(in the rows, 128 means zero)
A single turn carries every row of the set below to another of its rows. Some are shown first; where does it send the rows asked next?
K414: [135 124 149 163 156 140 132 153 123 126 151 149 134 122 123 137 116]
K366: [118 119 123 130 119 135 135 129 157  79 122 111 139 110 128 129 118]
K880: [ 86 138 130 130 131 135 123 103 110 113 125 154 143 140 138 136 121]
K830: [124 129 119 139 109 121 123 133 138 124 128  78 131 109 136 131 107]
K482: [117 170 136 137 134 124 130 153 138 133 126 119 157 139 112 132  91]
K582: [135 106 126 118 129 149 132 154 148 164 124 149 134 126 139 118 125]
K499: [155 145 106 115 114 106 149 158 124 140 130 142 143 113 141 134 108]
K744: [127  99 134 135 138 166 127 148 158 144 123 147 135 126 136 118 125]
K92: [ 96 142 134 152 138 106 162 132 143 135 126 157 130 110 133 155 119]
K19: [118 161 110 125 100 128 111 127 125 119 115 119 147 116 130 104 147]
K794: [ 95 134 112 118 150 122 143 116 102 127 132 144 141 144 134 141  97]
K739: [ 92 119 124 117 166 134 116 147 159 132 116 148 143 124 147 144 140]
K696: [ 96 141 113 154 127 115 158 141 133 146 140 105 153  88 124 116 117]
K646: [128 149 120 143 146 143  85 139 141 122 111 110 143  97 160 133 113]
K425: [152 152 121 168 119 124 124 153 118 142 135 124 140 104 148 132 100]
K971: [104  96 117 134 123 121 160 137 144 112 136 137 126 126 126 131 137]
K510: [126 147 133 144 159 143 110 148 148 136 119 134 176 104 148 147 143]
K493: [121 143 135 132 124 150 125 107 152 119 139 104 149 136 148 123 131]
K864: [ 97 132 114 128  83 145 127 134 108 125 120 125 149 116 129 124  95]
K900: [129 122 115 108 151 138  99 136 122 104 123 143 112 108 146 120 129]
K205: [ 84 130 137 152 138 123 153 167 107 137 126 131 154  97 119 133 114]
K79: [109 142 109 138 136 151 126 156 106 152 123 137 166 116 138 141  78]
K930: [151 151 118 131 126 136 150 127 135 121 151 125 134 141 146 124  94]
K623: [ 99 132 109 137 153 132 135 110  94 136 135 150 152 131 141 136 135]
K921: [108 167 117 162 128 134 128 145 131 120 126 155 144  79 145 107 106]
K141: [132 147  88 150 169 143 128 145 121 111 128 114 153 112 128 115 123]
K212: [148 159 108 125 155 148 119 125 132 143 138 126 153 126 167 127 131]
K87: [132  97 120 118 125 155 134 146 153 135 122 146 121 126 138 111 115]
K586: [129 137 110 136 121 147 157 172 142 117 153 111 131 105 152 144  98]
K855: [102 145 137 127 108 154 122 158 162 122 135 105 144 107 156 146 124]
K44: [118 120 144 106 119 110 124 140 127 153 135 115 132 128 123 136 138]
K147: [127 134 118 130 127 117 139 159 131 137 131 188 131 123 147 132 124]
K324: [102 138 107 141 165 120 146 128 139 115 115 163 123  95 150 145 123]
K985: [130 152 105 129 120 153 124 166 134 136 139 129 142  91 175 135 139]
K505: [ 93 135 116 142 144 138 126 161 103 101 110 154 135  85 142 117 114]
K12: [ 87 157 108 112 142 120 117 140 149 128 110 115 144  87 143 117  98]
K72: [ 89 135 113 120 130 104 145 114 142 132 113 141 125 101 145 143 143]
K719: [ 75 132 119 105 123 113 126 154 113 130 105 126 139  95 135 125 121]
K765: [ 95 121  98 142 135 169 113 132 111 123 117 117 166  98 142 126 119]

K739 -> K971
K425 -> K646
And these:
K582 -> K744
K72 -> K92
K765 -> K864
K921 -> K12
K930 -> K212
K141 -> K19
K985 -> K855
K44 -> K414
K366 -> K499
K205 -> K505
K794 -> K623

